In the rows, 100 means zero.
The same turns and mirrors carry the whole set onto itself and the rows of a family onto each other. Which other rows belong to the same family as each row named below? List them in the order they appear above.
These 30 rows form 5 families of 6 rows each.
zul: 83; 101; 89; 96; 119; 89; 93; 89; 87; 96; 119; 107; 92; 92; 103; 76; 99
magiz: 95; 109; 101; 91; 95; 88; 105; 106; 92; 89; 93; 67; 92; 113; 98; 92; 100
Boz: 93; 107; 82; 96; 111; 89; 106; 89; 79; 98; 125; 102; 97; 93; 102; 82; 105
Kem: 94; 113; 103; 91; 115; 84; 113; 99; 94; 90; 116; 79; 98; 106; 85; 85; 88
vebu: 79; 106; 87; 96; 110; 84; 98; 88; 85; 98; 116; 103; 88; 90; 111; 73; 109
lifib: 97; 107; 93; 117; 90; 89; 106; 90; 88; 87; 104; 96; 118; 79; 100; 65; 101
Val: 88; 109; 92; 113; 93; 87; 96; 102; 83; 78; 99; 92; 112; 74; 98; 72; 103
tigu: 101; 103; 116; 88; 116; 91; 108; 88; 95; 94; 119; 92; 88; 105; 92; 78; 90
fide: 102; 95; 97; 118; 95; 88; 101; 91; 85; 79; 88; 100; 101; 83; 99; 61; 94
mez: 95; 115; 105; 104; 89; 87; 114; 90; 98; 89; 101; 81; 121; 97; 101; 67; 84
zipu: 95; 95; 101; 97; 91; 93; 90; 92; 80; 90; 89; 92; 83; 94; 115; 84; 118
Dufet: 98; 96; 95; 102; 99; 95; 93; 98; 73; 96; 87; 96; 83; 95; 117; 88; 103
reziz: 98; 101; 112; 91; 114; 87; 118; 90; 85; 96; 111; 90; 87; 98; 95; 74; 79
Lil: 102; 103; 114; 89; 104; 88; 114; 91; 98; 95; 121; 84; 83; 108; 93; 72; 96
dom: 93; 120; 118; 97; 96; 86; 106; 87; 102; 87; 98; 87; 108; 103; 108; 66; 85
buri: 100; 101; 87; 102; 83; 94; 99; 96; 77; 94; 95; 87; 95; 96; 114; 87; 118
Gikot: 95; 93; 98; 93; 90; 93; 94; 102; 101; 94; 93; 74; 85; 118; 102; 78; 100
liv: 94; 115; 111; 104; 95; 85; 111; 100; 98; 82; 94; 72; 113; 97; 90; 76; 88
Vesat: 103; 102; 93; 94; 81; 93; 106; 101; 92; 96; 96; 71; 96; 116; 106; 84; 103
fosum: 91; 107; 104; 102; 95; 85; 106; 92; 95; 83; 83; 86; 106; 102; 105; 63; 75
Tof: 100; 101; 105; 108; 89; 95; 93; 94; 82; 97; 95; 94; 88; 86; 115; 81; 120
sibez: 104; 92; 97; 99; 96; 96; 99; 106; 91; 99; 92; 79; 82; 116; 102; 82; 88
sof: 94; 95; 102; 118; 93; 91; 95; 92; 95; 85; 99; 97; 107; 77; 96; 59; 101
bupu: 84; 95; 85; 101; 117; 86; 105; 93; 80; 97; 113; 103; 88; 87; 100; 70; 89
roda: 84; 109; 116; 100; 95; 87; 103; 90; 102; 88; 91; 83; 112; 95; 104; 64; 82
dazog: 102; 111; 101; 86; 109; 89; 118; 89; 89; 98; 124; 88; 96; 108; 95; 84; 92
sagu: 98; 102; 92; 120; 97; 89; 93; 92; 98; 85; 107; 103; 103; 85; 98; 59; 106
Kob: 90; 110; 91; 99; 113; 87; 100; 98; 75; 85; 120; 101; 96; 81; 96; 85; 105
zub: 92; 103; 99; 97; 88; 94; 96; 105; 106; 102; 99; 72; 92; 116; 108; 74; 95
nur: 96; 101; 87; 102; 92; 91; 92; 106; 76; 83; 100; 87; 89; 89; 102; 89; 118

Same family as Vesat: Boz, lifib, mez, buri, dazog
Same family as roda: zul, tigu, zipu, Gikot, sof
Same family as reziz: fide, Dufet, fosum, sibez, bupu
Same family as vebu: Lil, dom, Tof, sagu, zub

The same turns and mirrors carry the whole set onto itself and the rows of a family onto each other. Which other rows belong to the same family as each row named below? List them in the order they appear above.
These 36 rows form 9 families of 4 rows each.
zime: 106; 110; 113; 83; 96; 97; 106; 110; 97; 98; 99
mefo: 103; 109; 109; 95; 109; 88; 108; 105; 102; 101; 89
zakin: 119; 80; 103; 83; 101; 106; 74; 99; 98; 104; 109
kuvi: 131; 87; 95; 91; 109; 89; 94; 100; 104; 105; 91
Bisuk: 97; 106; 102; 101; 112; 93; 89; 101; 93; 101; 125
kego: 106; 112; 108; 85; 110; 103; 109; 107; 98; 99; 93
bis: 99; 96; 108; 82; 90; 103; 93; 106; 88; 98; 119
Mezur: 117; 94; 101; 109; 112; 89; 83; 97; 100; 99; 83
Nim: 106; 108; 99; 91; 110; 93; 106; 111; 115; 100; 94
tik: 128; 87; 100; 102; 106; 87; 89; 93; 100; 95; 87
ligi: 88; 103; 103; 89; 105; 100; 94; 100; 100; 101; 122
Rera: 126; 92; 107; 95; 108; 109; 91; 89; 89; 95; 120
Zuno: 99; 110; 91; 90; 103; 108; 96; 95; 86; 89; 113
botu: 100; 91; 109; 82; 98; 109; 88; 105; 103; 105; 121
dup: 116; 75; 92; 98; 100; 110; 82; 94; 97; 91; 111
lek: 126; 89; 96; 95; 104; 98; 97; 98; 93; 94; 81
siluv: 101; 107; 107; 93; 93; 98; 102; 113; 102; 87; 92
fezu: 102; 117; 98; 85; 107; 100; 107; 105; 96; 96; 103
toz: 95; 103; 110; 97; 105; 97; 88; 98; 89; 101; 125
zako: 119; 92; 98; 112; 115; 83; 87; 100; 96; 102; 92
bivum: 121; 80; 108; 105; 115; 107; 97; 98; 103; 105; 93
kazam: 116; 77; 93; 93; 96; 105; 74; 99; 107; 96; 103
bifem: 96; 97; 104; 88; 105; 115; 95; 103; 102; 97; 123
tuk: 121; 91; 101; 95; 103; 101; 83; 106; 111; 94; 82
vuza: 122; 96; 97; 94; 94; 93; 92; 103; 101; 89; 81
Gok: 101; 113; 102; 104; 115; 85; 99; 106; 94; 102; 98
nesa: 98; 116; 108; 103; 107; 89; 98; 104; 95; 96; 95
fale: 108; 96; 104; 90; 105; 110; 94; 99; 100; 97; 131
fupub: 122; 71; 95; 103; 105; 104; 87; 96; 102; 99; 107
lik: 114; 82; 103; 104; 109; 97; 72; 91; 95; 104; 113
gogib: 115; 86; 98; 109; 112; 92; 78; 94; 94; 101; 119
mim: 94; 99; 92; 101; 111; 106; 102; 104; 100; 99; 85
givon: 119; 79; 91; 91; 96; 94; 87; 95; 94; 98; 121
Rebor: 116; 92; 90; 98; 107; 94; 101; 103; 98; 99; 79
bini: 113; 82; 94; 96; 102; 99; 75; 88; 98; 95; 120
fivif: 95; 100; 95; 91; 97; 99; 100; 106; 105; 93; 124

Same family as Zuno: Rera, bivum, mim
Same family as bifem: kego, dup, lek
Same family as givon: kuvi, Nim, fivif
Same family as mefo: tik, ligi, bini
Same family as zakin: bis, siluv, tuk

